Each path below is one point turned by a fixed rotation once a step. After each direction that follows a path, write how fast that rotation turns it, in degrees per step (0 if it stays still).
Each turn is a multiple of 5 degrees from 10 to 175, or 0.
Each row of a path follows its step; steps can be skipped.
Path 1:
step 0: [ -1 -10 -16   1  10  -3  35  -6  -8 -10   9 -10 -21  -5   5  -1  -9 -15
 -36  11   8  19   2   8  -3  32 -24   0 -16   6 -26 -30  -4]
step 1: [  4  -6  12 -11  17   7  10  -5   8  31 -19 -34  15  -6  25   8  -4   7
   4 -20  12  26  -6  -8   3 -36  16  11 -16  15   8  13 -14]
step 3: [ 12   0  14 -21  22   5  35 -15 -10   6  -8 -22  -9   0  -8  16  -7 -10
  14 -19   3  32 -16  -3 -22  -9   5  11 -29   6   3 -26  -3]
step 4: [ -8  -4 -20   2   2 -20  -3   0  32  20  -9 -27  28  39  27  -6 -14  21
 -25   4   9   2   6   6  17  12  11   6   1  -1   6   2  -4]
step 5: [ -2 -15 -10 -22  25   0  16 -26 -24  -8   6   8  11   1 -25  17  -4 -13
  -8 -34   1  19   4  -5  -5   2  12 -13  -6 -19 -25 -30  -6]
step 8: [  6 -17   3  -2   6   7  11   4 -20 -26  -8 -23  15  -3  37   1   3 -21
 -14 -32  13  23  -2  13 -16   0  -3  18 -13 -27  -5  -3  20]
step 9: [  2  -3  -7  -2  24 -16  18  -6  16  36   3 -18  -9   2   6   8  -8  -5
 -31  34  -1  24  -6 -20  10   9 -17  -1 -13  16 -17  -2 -22]
step 10: [  5 -18  -6  -4   3  29  16 -13  -2  -8 -14 -17  19  -9  29   0  -4  15
  -8 -47  19  14  13  16  12 -15  23 -11  -1   0  -8  -8  -8]
step 11: [  3   3 -16  -8  11 -31  11  12  -2   6  12 -31  -5  13 -12   4   6 -20
 -33  -5  14  25  -8 -15  -3  23 -23  33  -3  -7  -4  -8  -5]
Speeds:
[ -5  -2  -6   4  -5  -9  -2  -1  -3   6  -8  -1   4  -6   0  -2   0  -4
   5 -10   3  -6   4  -3   6   0  10   4   8  -1  -8   1   2] | 125
[-5  1  0 -4  2 -8 -4 -5  1 -1 -1  5  8 14 -7  1 -5  1  6  2 -6 -5 -2  3
 -6  2  7 -2 -4 -7  3 -5  6] | 40
[ -4   0  11   3   3  -6  -4   1   6  -6   5  -8   5   3   5   1   2  -2
   5   5  -1  -1   8 -13   4  -3   3  -4  -2   9   0  -4  -2] | 135
[ -1   1   4  -6   8  -6   0   2  -2  -6  -2   3   5  -2  -1   4   3   8
  -8 -11 -10  -5   8   2   0  -4  -9   4   7   0   1   4   0] | 125
[ 1 -4  6 -4 -6 -9 -7 -1 -1 10  3 -4  1 -4 -2  9 -3  0  0  4  6  6  3  3
 -6 -1 -3 10 -3  5  5  5  8] | 140
[  1   3  -3   3   2  -7   2  -3   4   3  -8   0   0  -1  -2 -13   0   2
   0   3  -1   8   7  10  -5  -7   2 -10   1   9   5   3   0] | 125
[ -3   4   3   2   8  -1   6   2  -2   7  -2  -3 -15   5   7   0 -13   1
   6   1  -8  -2   1  -3  -3   1   0   5   4   2  -2   4   2] | 130
Path 2:
step 0: [ -9   7 -51   2 -10 -18 -10   1   1   2   1 -11   5  10   4  24  19   6
  13 -13  14   6  -7   4  -2   3   7  12  -7  13  13  -8  17]
step 1: [  0  -2 -14  14  -4  -2 -17   1  20 -25   3  19   8  10   4  24  23   3
  15   8  -8  -1 -34  -5  15   9   4  16  -1  10  -4  13  15]
step 2: [ -4 -27   6  -5  -5  -7   8 -14   8 -18 -28   0   2  10   3  17  -3   9
  26  10 -19  -3 -18 -17   5   5   5  14   9   6  28  13  -7]
step 3: [-10 -25   1  -2   7   5   8 -13 -17  -7  -7   1  13  18 -21 -23   8 -10
  -7   3 -22   5 -20 -18 -11   2   9  -2   8 -11  18  31   5]
step 4: [ 11   9   8   3  10  35  26  -6 -14  13 -13  11  -2   0 -15  -7   8  -5
  -8   3  -2   4  -3 -36 -13  16 -13 -15   0   8  15  12  -4]
step 5: [ 10  13  16   2   8  14  17   7 -14  17  18 -20 -18   5  -9 -25  -8 -19
  15  -5  -2  12   9 -22   5  20   0   6  14  15   3 -12  15]
step 8: [  9  -7   4 -12 -11  -3  12  23  -9 -15  -3  -5   3   7  -4   2  -8  16
  16   0  -4 -14 -15  21  -7 -34 -20  20   3  -7  -6 -29 -10]
step 9: [-10   4  -9  -6   9 -18  -2  19 -27 -11   8  -5  16 -11  -3  -3   5  30
   3  -1 -20 -14 -12  13 -28 -22   3  -6 -19   4   1   2   5]
step 11: [  2  17   6   8 -11 -23  -8   9   5   5  -7 -32 -12 -15   4  12  15   4
   8  19 -13   2 -21 -16 -13  25  24   4   8   1 -12  11  -6]
Speeds:
[  5  -7   3  -1  -4  -4  -5  -2  -6  -3   3   2  -2 -10  -2  -1   6   3
   6  -3  -3   8  -3  -5  -1   2  -2   2  -5  -2   2  12 -12] | 45
[  1  -8   7 -10  -4  -1  -5   7  -2  -3  -6 -15  -4   1   2  -2  -4  -1
   5  -2  -2   2   1   0  -1   2   8   2   5   2   4  -9   0] | 120
[ 0 -3  7  4 -3  0  5 -5 -7  6 -6  7 -1 -4 11 -9 -1 -8 -6 -2  5 -3 -3 -6
 -1  4  5  1 10  4  0  4  1] | 40
[ -5  -2   6   1  -1   3   1  -1   4  10   1   1   5  10  -6   5  -1   3
  -5  -3 -12   2   2  -9   0   8   7   1   1   1  -3   2  -8] | 40
Path 3:
step 0: [-11 -21   7  34  11   1 -19 -32   3   8   4   4   2 -11  -3  -1  -7 -10
  16   3 -20  29   5  19 -18 -10  13   0   4   5  13  18  11]
step 2: [  0 -22  26   3  -1   1  13 -16 -13 -14   1 -15  -5  -4 -21  22  -5 -26
   7 -25  -9 -10   2   8  -7 -21 -20   6   6  31   8  10   7]
step 4: [  6 -14 -11  18 -11   3   5  19 -16 -14  31  -3   0 -20   0   6   2  -7
  -6   7  -8  17   2   2   7 -38  -6 -14  33  16   6  -4  -7]
step 5: [  7   4  24   5 -11   3   9   6   4 -14  13 -15  11  11   5   2   1 -16
 -17   4  -9  16 -27   8   4  -6  -6  27   8  40 -25  -8  14]
step 7: [-11   4   9  11 -15  13 -14   8   9   6   5  -6  30  -8  25 -17  11  -8
 -10  -6   1  12 -10  16 -16 -19  21 -10  33  10  14   5  18]
step 8: [ -2  37  21  21  -4  -2   7 -13 -15  -3  22  -4   6  -5 -22   0   4 -20
   9  -8   5   0 -21   3   5  -9  11   6   3  15  22 -22  24]
step 9: [-39 -19   7  29   8 -11  -2 -22   0  11   2 -20  20  16 -12  13   9 -20
   6 -13 -11  19  -7  12 -20   6  13   5   5   5   5   2  -2]
step 10: [ -8  -3  -2  13  -7 -14  15  -6   4  33  22 -17  21 -32  10   6   2  -9
  -1   5  -5 -20  -9  15 -13 -14 -17  -6  19 -11  19 -17   6]
step 11: [ 12   0   9  17   2  24  -1 -29 -16 -19   2 -20   3   8   0  30   3 -27
  -8  -6   4  -3  -9  15  -9 -22 -24   2  21   3   9  -8   0]
Speeds:
[ -3   8  -3   0  -3  -3   0   3   7  -1  -1   2   9   3  -5   6   1   0
  -4   4   7   7  -6   0 -11   4   6  -5  -6  -1  11  -3   7] | 35
[ -2 -13   1  -1   0   0  -4   1   5   1  -3   6  -4  -2   2  -5  -4  -3
  -9  -4   2  -4 -10   7  -3  -8   8   7  -8   0  -1  -4   1] | 155
[  4   5  -5  -4   1   2 -11  -7  -4  -2   2   7   0  -5   3   1  -3  -5
   0  -6   9  10  -3  -4   8  -6   2   1   5  -7   4   4   3] | 90
[ 2  8  0 -2 -3  6 -8 -2 11 -1  0 -2 -4  1 -5 -5  1  2 -3  3 -8  8  4  8
 -3 -7 -8 -3 -3 -5 -9 -3  5] | 55
